Each row is where one point has got to under a steady rotation. How many steps took it there?
The counts run from 0 to 515.
[136 115 180 103 124 146 140  92 131 162 110 141 107 160 155 144  93 100
 183 163 102 188 117 120 136  88 120 125 156 104 111 152 123 134 188 110
 160 137 102 156 157 122 131 128  89 129 152 119 110 126 156  88 142 125
 110 178 101  89 162 125 141 174 117 107 167 129 131 120 127 136 166 174
 151 106 103 141 113 131 144 143 129  75 100 124 137 178 136 161 107 143] -> 297
[129 138 177 112 133 126 151 104 137 147 116 127 117 122 139 137 123 113
 139 193 101 167 147 119 123  94 144  98 147 100 123 160  92 113 176 136
 184 132  87 155 159 124 154 159 161 130 143 123 138 112 130 113 126 155
  70 135 142 125 153 152 156 175 104 131 149  92 120 153 131 126 121 147
 130  85 143 130 128 119 167 109 158  83 120 138 150 216 105 137  76 124] -> 437
[151 139 174 102 124 102 153  96 142 129 115 150 115 131 154 145 120 108
 134 157 109 162 151 145 131 117 152  95 159 101 133 172 112  90 177 113
 178 122  93 168 154 137 143 151 132 136 131 137 143 119 123  97 120 149
  79 134 120 134 181 134 138 159  89 130 164 110 120 136 107 109 144 162
 137  85 140 135 114 105 172 119 153  59 126 164 149 191 119 138  77 148] -> 424
[130 137 161 101 130 135 137  85 146 145 132 131 120 137 150 141 104  89
 160 174  68 158 141 127 131  96 144 122 178  82 123 160 135 123 174 102
 175 156 111 153 138 129 133 162 103 123 170 141 111 121 143 120 148 135
 113 147  94 102 169 131 146 180 124 113 179 148 121 101 143  99 147 156
 158 114 111 139 104 144 149 133 127  70 128 134 163 202 118 152 109 141] -> 55
[133 150 163  89 146 144 136  78 133 142  92 135  90 127 162 153  89  70
 143 181  90 161 136 128 114 110 129 124 150  87 126 135 115 117 145 118
 166 137 101 180 130 116 131 154 107 143 146 116 127 139 144 112 131 131
  67 155 130 105 149 150 120 159 111 131 190 121 125 110 131 106 163 164
 143  77 110 113 119 133 135 134 141  69 126 163 136 191 139 121  96 137] -> 89
[126 159 163  88 129 142 141  95 132 142 103 142 107 134 158 156  86  79
 162 163 115 163 134 138 133 111 113 113 154  72 130 143 117  99 154  92
 191 147 113 171 145 110 119 164  98 127 158 132 122 141 135 127 155 123
 100 146  92 115 179 146 127 169 122 128 173 135 109 101 143  92 156 170
 143  99  92 108  89 120 146 131 139  68 120 148 137 175 129 114 124 154] -> 78
[138  99 155 101 134 124 137 104 136 147 112 134  99 189 146 158 103  98
 164 170 109 182 118 135 135  88 134 117 165 111 121 159 111 140 175  97
 162 122 110 140 169 120 154 130 116 112 119 110 133 121 169  76 127 127
 105 185 115 115 173 127 144 153 101 124 185 116 125 125  89 118 172 161
 156  96 117 147 130 139 167 138 139  84 128 125 138 173 145 159  90 125] -> 257
[144 120 158 107 126 120 146 115 142 132 114 146 102 164 116 157 119  87
 160 191 140 153 123 140 140 115 127 103 153  91 128 162  91  99 161  90
 181 132 101 160 188 111 139 150 134 123 129 119 152 109 141  93 131 140
 102 147 122 142 192 142 159 169 107 147 155  90 108 146 109 106 145 152
 143 105 117 122 116  98 202 120 142  75 130 126 120 170 116 137  98 140] -> 199
[134 101 161  97 138 133 135  99 131 155 103 131  91 189 143 162 100  92
 162 178 117 188 115 125 131  85 124 120 151 114 118 151 101 144 171 106
 163 123 109 141 167 115 149 127 121 119 115  99 127 121 167  76 124 127
  98 187 129 108 166 132 140 150 100 124 182 112 127 132  96 127 172 159
 148  92 115 138 137 138 162 139 141  91 121 128 130 172 146 153  96 120] -> 254
[131 109 154  98 131 112 137 111 130 152 124 135 108 196 144 162 112 108
 161 164 101 176 133 140 140  79 143 110 167 106 131 165 106 138 179  91
 177 132 128 133 171 124 158 140 128 104 122 129 130 124 160  87 138 135
 120 171 101 122 185 121 138 155 100 115 177 138 116 121  90 104 158 163
 157 109 120 150 124 130 172 141 138  83 141 132 152 178 147 154 107 120] -> 262
[113 175 175  90 140 136 147 101 143 154 101 129 121 133 175 145 108 102
 124 172  90 185 154 125 123  77 122 100 139  96 131 154  98 111 170 133
 196 123 113 148 132 128 141 176 152 131 148 130 129 139 126 128 154 138
  76 130 122 119 145 157 128 160 100 112 167 134 116 131 137 111 128 159
 118  88 125 116 104 131 137 111 166  94 118 161 156 210 121 113 104 126] -> 392
[134 109 157 105 137 123 143 102 174 120 117 128 113 192 148 149 109  94
 149 191 114 180 119 125 139  87 117 113 163 102 109 174 106 127 184  92
 175 121 114 123 159 134 142 160 129  99 140 103 139 110 153  87 130 121
 113 166 121 128 181 145 184 161 108 120 174 113 125 130 120 106 150 153
 133 104 114 121 119 145 176 119 145 106 105 117 128 173 107 150 112 127] -> 504
[127 119 162 103 145 118 141  99 129 152 110 133  89 179 106 175 126  78
 149 213 118 156 132 118 123  96 121 108 146 101 134 156  79 123 163 106
 186 137 111 151 169 111 142 154 157 137 114 109 140 109 138  90 119 147
  98 150 152 129 176 138 149 162 107 136 159 107 111 152 120 100 138 139
 133 105 128 113 126 113 197 130 139  86 138 147 128 177 124 138 108 112] -> 207
[120 117 165  92 138 124 138 110 123 165 101 133  92 202 133 179 103  92
 164 174 139 187 119 126 135  80  99 109 138 107 131 151  83 131 172  95
 193 126 125 134 172 107 138 145 134 116 111 106 128 128 150  90 141 125
 117 173 119 119 185 133 138 150 105 121 163 126 111 133 109 111 156 160
 133 106 108 114 116 118 175 138 140  97 117 136 127 159 147 131 125 123] -> 246
[117 141 170 100 136 158 138  78 135 167 113 130 107 133 143 151 101  73
 162 194  69 171 131 109 114  85 118 128 161  90 115 142 123 136 172 120
 172 152 106 154 129 119 125 161 112 145 166 121 104 125 146 118 146 130
  98 154 123  91 142 137 139 182 132 108 175 142 123 116 158 111 150 144
 142 108 109 119 107 150 135 132 135  81 122 141 150 198 119 141 108 129] -> 334
[145 145 174 102 128  97 151  99 137 135 120 147 117 139 148 150 125 111
 131 165 103 160 160 141 132 109 149  94 155  98 140 174 101  92 177 116
 188 127 103 165 156 137 146 157 147 132 130 145 142 120 117 102 125 155
  84 128 123 135 182 133 135 159  89 126 157 120 116 139 110 105 131 161
 134  92 141 131 111  99 179 122 152  64 129 167 155 194 122 133  91 141] -> 427
[125 128 155 100 121 150 139 101 118 162 121 136 110 128 135 144  98  93
 185 176  85 160 130 135 128  97 147 120 172  84 122 140 128 131 161 103
 166 158 101 168 166 105 145 146 101 127 160 135 115 125 161 116 150 137
 103 159  97 106 162 131 131 185 132 125 172 124 113 111 128 111 155 153
 172 105 110 147 115 135 148 135 131  62 145 118 155 196 130 146  89 135] -> 319
[116 126 164 104 148 144 136 118 158 152 106 119 109 191 142 153 109  95
 151 206 121 188 117 111 139  67 107 113 141 100 118 155  82 141 170 117
 186 127 118 125 170 115 149 154 151 106 133 101 137 118 159  98 150 131
 106 164 130 117 156 160 167 165 106 122 163 103 121 147 123 128 136 150
 129 106 111 122 128 135 171 118 148 120 108 110 123 189 121 139 119 111] -> 231
[116 121 184 100 130 143 142  92 112 182 106 134 102 168 144 160  98 105
 182 169 105 197 123 107 125  71 101 119 139 109 117 144 103 144 194 117
 177 141 110 142 151 115 135 137 115 133 146 112  99 130 147  98 146 127
 114 175 117  89 156 125 135 175 124  97 154 142 125 129 141 131 155 163
 135 110 106 126 112 133 140 143 134  91  97 131 146 179 138 149 122 125] -> 291
[111 119 163  98 114 131 150 112 122 168 124 134 118 168 139 157 105 118
 185 158 109 192 125 133 138  71 118 106 163 102 119 158 116 132 200  92
 188 141 114 125 168 113 145 154 119 104 148 125 106 120 153 108 155 121
 131 166  90 119 181 121 150 177 130 104 158 143 106 121 127 110 151 153
 148 115 109 139 101 139 151 127 143  88 121 111 158 175 122 150 113 131] -> 282
[131 129 162 105 129 142 138  81 144 144 128 131 116 132 147 140 102  89
 162 176  67 158 136 125 128  98 145 125 178  85 118 157 137 127 172 105
 170 156 107 156 138 126 134 158  99 126 167 135 108 119 147 115 141 134
 107 151 102  96 163 131 147 180 127 116 183 139 122 103 142 104 152 152
 160 107 115 139 110 149 145 135 128  68 130 132 161 201 119 156 102 138] -> 53
[138 162 180  94 136 105 154 104 126 146 104 153 114 145 162 153 115 113
 133 167 112 167 157 139 131 105 137  94 133  98 139 157  84  99 168 122
 186 120 109 173 157 133 147 153 145 136 132 139 147 141 120 104 133 153
  73 135 125 131 173 144 118 157  89 120 149 123 119 143 109 111 131 179
 129  87 131 123 113  89 168 124 155  70 121 170 141 190 136 115 103 133] -> 143
[118 135 154  96 119 138 142  97 115 164 127 140 114 134 126 156 104  90
 180 170  83 157 135 138 127  95 140 115 174  82 128 146 125 123 168  92
 181 162 110 160 159 107 140 159 109 126 161 142 110 124 147 123 153 134
 114 150  92 114 174 122 129 186 135 118 168 146 103 109 136  93 151 147
 167 117 110 136 101 133 153 134 133  63 151 130 162 188 125 141 103 135] -> 323
[121 121 163 104 141 148 137 118 159 147 106 120 111 184 145 149 104  94
 157 199 126 191 111 116 140  71 109 111 144 101 114 155  88 137 169 113
 179 123 113 126 173 114 148 151 142 104 136  99 139 117 162  96 149 125
 107 167 125 116 160 161 170 166 107 125 165  96 119 144 121 129 143 153
 131 102 109 124 126 137 170 117 150 117 107 104 120 187 118 139 109 118] -> 233
[135 116 152 105 139 116 144 108 172 127 129 132 118 194 131 156 126  87
 142 198 103 165 129 130 140  87 129 108 171  97 124 180 103 122 177  91
 180 128 123 126 165 134 147 163 145 107 133 120 146 106 148  91 135 134
 122 150 120 136 182 138 176 163 102 125 172 119 115 135 111  96 140 144
 138 116 123 131 116 133 194 120 142  97 131 125 138 180 109 154 109 121] -> 220
[115 127 167 100 138 138 133  77 103 177 114 127  92 138 127 164 103  85
 168 182  76 160 139 111 113  92 134 125 159  92 129 140 113 141 168 120
 179 163 106 162 141 108 139 147 118 145 146 125  97 124 144 114 132 141
  98 158 127  86 157 124 120 175 127 116 171 142 119 113 145 111 151 149
 155 103 116 130 122 138 146 150 124  69 131 149 163 200 142 147 110 122] -> 45
[121 109 157 106 149 129 142  93 154 140 112 119  96 184 129 163 117  86
 146 212 106 174 123 111 120  81 111 113 151 105 111 160  92 139 177 109
 181 131 107 126 154 120 147 162 149 114 131  92 130 107 153  93 121 129
 101 164 150 121 166 144 176 162 116 125 167 106 122 141 132 110 144 138
 126  95 123 114 133 149 172 119 147 111 112 125 131 183 111 147 108 109] -> 498
[119 118 148 100 139 108 145 106 135 139 120 128 100 184 112 175 125  91
 151 203 120 156 135 129 128  94 120 101 157  94 130 164  85 122 168  91
 199 140 118 134 170 112 152 171 157 111 122 115 136 109 140 105 128 139
 113 148 133 141 195 136 164 161 115 132 159 117 104 135 121  87 135 139
 137 105 124 115 121 124 193 120 144  92 137 132 142 175 115 133 116 115] -> 490
[122 114 154  96 136 110 137 112 123 161 122 133 109 198 139 168 113 111
 161 168  97 177 138 135 139  74 139 108 163 105 136 162 100 143 178  96
 184 134 132 132 170 123 161 144 136 106 122 131 126 126 157  92 143 139
 121 167 102 121 182 122 132 157 100 112 173 145 114 124  95 104 150 163
 157 111 120 148 123 131 172 141 135  85 142 134 157 181 149 150 113 113] -> 264
[118 136 184 101 135 142 132 106 111 180 109 130 109 162 152 153  95 112
 175 160 110 186 129 112 141  74 122 119 139  94 134 143  94 138 176 126
 189 149 120 154 164 111 139 132 115 125 142 132 105 136 148 108 158 142
 112 163 100  81 161 138 121 171 108 106 156 139 123 125 132 139 143 178
 148 109 103 135 117 117 150 151 126  83 102 131 149 196 153 143 133 129] -> 23
[150 136 180 102 126 116 152  89 137 133 104 145 106 122 159 142 110 101
 136 162 112 171 143 138 122 117 142 101 150 106 123 162 113  95 174 123
 170 117  81 172 148 129 140 143 125 142 130 122 140 119 129  93 115 141
  63 145 135 124 165 141 137 157  91 132 169  98 126 139 110 122 154 161
 133  74 136 128 119 112 159 118 157  65 116 160 141 192 121 136  67 147] -> 420
[114 115 155 103 150 118 142  96 137 147 114 122  95 188 114 173 121  87
 147 211 112 168 131 114 118  83 112 108 148 101 125 158  81 134 171 103
 193 137 115 129 159 114 149 166 161 117 123 100 130 108 143 103 124 137
 108 155 150 130 179 140 165 161 116 126 160 118 111 141 131  97 135 136
 125 102 125 108 129 135 183 123 144 106 127 134 137 180 116 135 118 107] -> 494
[120 137 184 100 132 135 133 104 115 179 113 131 112 167 152 154  97 113
 172 155 111 187 132 114 144  71 120 116 143  96 135 151  94 133 181 118
 193 147 127 150 162 116 137 136 115 122 143 136 106 135 140 106 160 140
 121 160  93  86 168 133 124 171 105 103 156 148 120 122 131 133 143 180
 147 115 102 134 110 115 155 150 124  83 101 132 151 193 151 146 136 131] -> 21
[147 158 179  94 131 104 156 102 139 134 104 156 118 143 169 148 109 112
 135 155 115 169 156 147 136 111 135  94 141  98 135 164  97  86 174 110
 183 114 106 172 153 139 142 151 132 131 138 140 149 138 119 101 134 144
  77 136 115 135 180 141 126 157  88 121 157 123 121 136 107 107 140 182
 131  87 128 125 105  94 166 121 156  67 117 168 138 182 130 120  98 145] -> 140
[130 163 157  87 130 123 149  96 157 133 117 137 125 133 171 147 109  91
 123 163  79 170 153 146 122  94 139 104 171  93 130 167 127 101 170 106
 184 125 113 150 129 139 137 178 131 126 150 140 135 129 130 121 146 132
  87 132 105 132 165 140 136 158 103 116 187 142 113 112 123  88 147 153
 135  94 126 127  98 140 145 114 161  76 137 163 160 195 114 125  89 141] -> 384
[123 141 179 104 130 109 162  94 129 154 116 144 111 144 123 161 131 106
 143 191 107 167 151 120 115  96 119  93 142 106 129 165  87 108 193 117
 194 130  96 151 152 126 143 169 162 142 136 124 133 112 115 107 122 148
  88 129 148 137 172 131 150 173 116 114 137 122 110 156 140 102 121 139
 115  99 142 111 109 108 175 110 156  83 122 157 149 188 101 132 100 123] -> 165
[117 170 177  90 137 145 148 104 147 151  97 130 122 123 177 138 100 103
 129 172  99 189 146 126 122  81 120 101 139  96 123 149 102 111 171 137
 187 120 101 151 135 125 142 168 144 130 151 121 132 135 134 125 151 135
  69 136 123 117 142 164 138 163 103 115 167 116 119 133 136 124 135 158
 117  81 122 118 109 133 131 105 169  94 108 151 146 209 116 115  92 132] -> 395
